(in the rows, 128 means zero)
The rows of D fall into 3 groups, and each row is roughly a mix of its group's hidden directions.
D, 108 rows:
[[150  99 106 112 114 131 175 116 113 143 151 105 153]
 [112 132 140 151  79 117 100 146 123 143 123 160  97]
 [130 146  83 148  84 113 116 132 117 139 145  99 145]
 [127 125 162 138 154 132 143 107 136  74 129 152 154]
 [114 168 150 119 163 126 104 144 149 138 106 127  92]
 [118 161 164 134 149 120  95 150 145 119 106 156 106]
 [ 88 116 104 118 155 152 136 106 147 123 124  82 122]
 [143 103 123 100 142 170 140 134 120 117 114  97 168]
 [ 94 129 121 136 163 137 129  86 119 103 124  88 117]
 [136 106 107  88 148 177 113 139 152 120 110 121 140]
 [ 89 160 156 146 137 133 107 138 134 140 108 111  88]
 [135 130 180 134 134 129 182 109 112 118 142 127 135]
 [ 83 116 107 138 152 126 126  99 147  88 127 110 147]
 [ 96 111 156 172  83 128 142 135 110 136 129 124 132]
 [171 132 155 148 104 125 144 162 126 153 140 158 140]
 [141 145 121 144  97  90  97 144  99 157 128 143 104]
 [160 165 131 127 103 112 133 100  97  94 149 130 139]
 [164 102 155 131 133 117 135 162 112 163 120 161 136]
 [163 137 161 147 114 116 132 151 105 169 131 148 106]
 [ 79 140 123 128 112 112 160  98 132 126 143  91 115]
 [123 123 144  98 152 141 152  92 114  81 126 116 147]
 [126  93 121  96 123 170 138 155 141 131 112 113 163]
 [149  92 120 112 109 131 175 111 118 121 152 133 161]
 [169 149 105  95 166 141 126 114 151 125 140 137 108]
 [ 93 108 142 170  83 128 136 128 102 132 128 109 137]
 [111 144 129 162  91  76 128 122 116 131 145 148 117]
 [ 82  91 135 125 131 137 131 161 160 150 106 129 134]
 [152 106 110 126  94 137 149 102  93 109 148 114 157]
 [162 139 157 153  99 111 139 153 126 134 142 169 142]
 [107 115 148 166  90 126 149 139 101 150 130  98 142]
 [ 87 131 134 125 147 157 153 111 162 133 132  98 100]
 [126 155 121 169  97  99 126 105 120 132 156 138  96]
 [152 136 100  70 163 130 127 115 145 125 131 133 112]
 [176 136 167 144 116 121 133 150 111 138 133 167 132]
 [152 121 134  90 118 110 105 153 107 154 111 162 104]
 [119  89 106 103 158 164 126 134 144 122 110 107 155]
 [128 106 138 100 162 177 127 150 145 137 102 111 136]
 [130 150 102 145  91 108 106 143 115 169 135 115 100]
 [166 155 126 125  99 146 102 160 140 152 130 151 106]
 [173 140 145 142 106 102 114 143  90 136 129 158 133]
 [110 107 156 102 178 148 137 148 146 135 100 121 133]
 [129 113 137  81 169 159 126 142 151 116 104 128 142]
 [138  93  89 142 117 133 140 110 110 116 144 106 171]
 [135  92 104 109 143 170 133 130 126 123 117  95 163]
 [110 164 148 139 143 128 102 148 150 149 114 133  82]
 [ 94 109 147 169  89 120 136 144 107 148 123 110 140]
 [142 119 102 115 123 111  95 142  89 169 112 116 106]
 [ 83 135 119 113 142 153 142 104 162 118 130  97 104]
 [125  89 119 119 159 160 128 140 121 133 105  92 161]
 [124 152 106 149 129  98  90 110 135 121 137 156  87]
 [ 90  92 144 164  90 115 140 144 130 141 129 145 139]
 [111 169 138 134 153 129  81 138 139 126 105 128  95]
 [146 176 140 143 111 101 123  99 102 100 145 136 116]
 [105 101 155 120 163 156 134 157 144 151  99 111 132]
 [147 160 119 166 102 110 121 105 113 136 155 134  93]
 [179 150 122  97 150 131 133 135 153 140 142 158 110]
 [126 101 142  87 135 150 168 138 140 121 122 116 167]
 [154  93  94 114 133 135 157 104 126 112 149 125 165]
 [ 90  95 125 132 159 158 111 145 148 136  99 106 133]
 [120 159 140 134 146 127  93 145 159 135 116 155  86]
 [150 102 111 117 121 133 171 113 107 132 148  99 164]
 [162 109 135 144 123 118 116 172 136 151 124 171 147]
 [160 169 130 129  94 120 137  99 105  99 153 130 130]
 [136 166 140 154 112  83 126 108 108 122 147 148 104]
 [124 110 148 109 184 159 127 144 140 140 100 114 126]
 [ 81 122 128 132 147 125 155  92 121 125 131  84 116]
 [108 108 131 176  74 130 131 129 105 137 135 121 133]
 [113  90 124 125 175 157 124 143 141 152 104 106 129]
 [140 124  99 111 104 116 114 147 100 179 124 105 109]
 [156 169 124 146  89 117 117 108  97 108 149 130 124]
 [118  88 122 112 159 146 134 153 161 167 115 134 116]
 [102 111 148 162  83 125 145 137  98 143 127 104 141]
 [137 158 151  83 174 135 135 120 146 114 119 132 109]
 [148  90  86 139 113 125 136 117 116 118 145 125 174]
 [169 115 120 120 121 135 107 170 120 174 118 142 123]
 [ 96 108 116  92 167 151 127 108 139 120 110 101 114]
 [ 93 101 128 175  85 120 119 134 110 132 124 119 142]
 [161 145 139 119  89 131 126 166 143 154 135 162 119]
 [138 133  81 118 106 130  84 155 131 159 119 123 114]
 [110 159 146 108 177 128 115 137 158 130 108 129  98]
 [ 83 114 133 167 101 112 114 154 125 158 115 118 121]
 [116 152 106 151 111  90  93 112 131 114 137 157 102]
 [156 125 132 151 114 127 111 172 153 147 130 172 138]
 [161 148  97  86 166 130 105 118 142 115 127 137 118]
 [135 164 150 151  96  90 145 114 111 129 153 145 111]
 [118  98 120  99 149 174 118 144 146 120 102 110 153]
 [182 129 150 133 116 122 122 156  97 157 126 152 128]
 [115 166 149 114 151 122  92 146 142 133 103 141  91]
 [123 127  86 135 126 121  90 132 106 163 118  96 104]
 [152 137 136 144  88  99 123 158 132 135 139 173 142]
 [183 147 129  99 141 143 137 112 140 112 147 159 117]
 [ 95 143 115 106 142 160 133 100 148 116 127  90 101]
 [102 132 119 100 114 134 148 113 165  82 137 134 155]
 [165 135 104  76 157 129 123 111 138 106 131 146 130]
 [124 154 146 172 122 100 133 117 120 152 145 136  84]
 [124  77 102 128 163 139 136 139 143 168 122 117 128]
 [104  95 148 118 165 153 145 152 150 153 106 113 129]
 [151 178 132 128 120 114 116  96 113  89 142 142 115]
 [ 83 114 153 178  99 130 132 131 115 128 123 109 135]
 [134 153 128 150 100  76 118 126 116 137 145 160 106]
 [100 111 136 180  93 124 132 140 108 144 127 103 145]
 [169  99 105 124 112 133 165 117 121 131 157 132 160]
 [115 139 105 150  99  77 109 120  92 136 135 118 125]
 [121 115 174 145 160 134 163 111 136  98 131 145 145]
 [119  82 122 106 152 154 133 158 149 155 107 119 143]
 [130 114 146  95 146 179 128 152 137 123 100 110 150]
 [124 169 129 154  98  96 119 103 120 107 150 146 105]
 [103 103 130 168  86 118 123 134  97 123 122 116 156]]

One row of each group comes first, with its name. Which group is each row after those in?
[164 173 136 125 106 108 132 103 110 106 153 146 116]  (35)
[140  95  88 135 102 130 130 107 102 107 141 116 165]  (16)
[ 93 110 113 122 169 146 127 104 127 133 115  84 111]  (31)

[118 154 142 148  78 149 118 128 104  99 125 104 148]  (35)
[153 148 132  71 151 129 124 116 138 107 126 158 109]  (16)
[109 114 149 124 142 144 157 126 175  94 133 151 152]  (31)
[118 133 125 156  74  92 141 131 126 148 153 147 118]  (35)
[127  98 166 124 162 146 164 131 151 114 124 149 149]  (31)
[126 132 107 141 112 101 121 120  82 163 131  90 113]  (31)
[117 121 171 141 144 107 168 102 110  99 135 137 145]  (31)
[168 117 131 120 113 150 167  98 126 108 160 147 139]  (16)
[147 136  97 100 188 134 128 118 152 124 129 111 135]  (16)
[147 148 111 160  81 138 138 104 113 128 160 112 116]  (35)
[145 139 175  86 121 135 160 127 120 136 130 146 100]  (31)
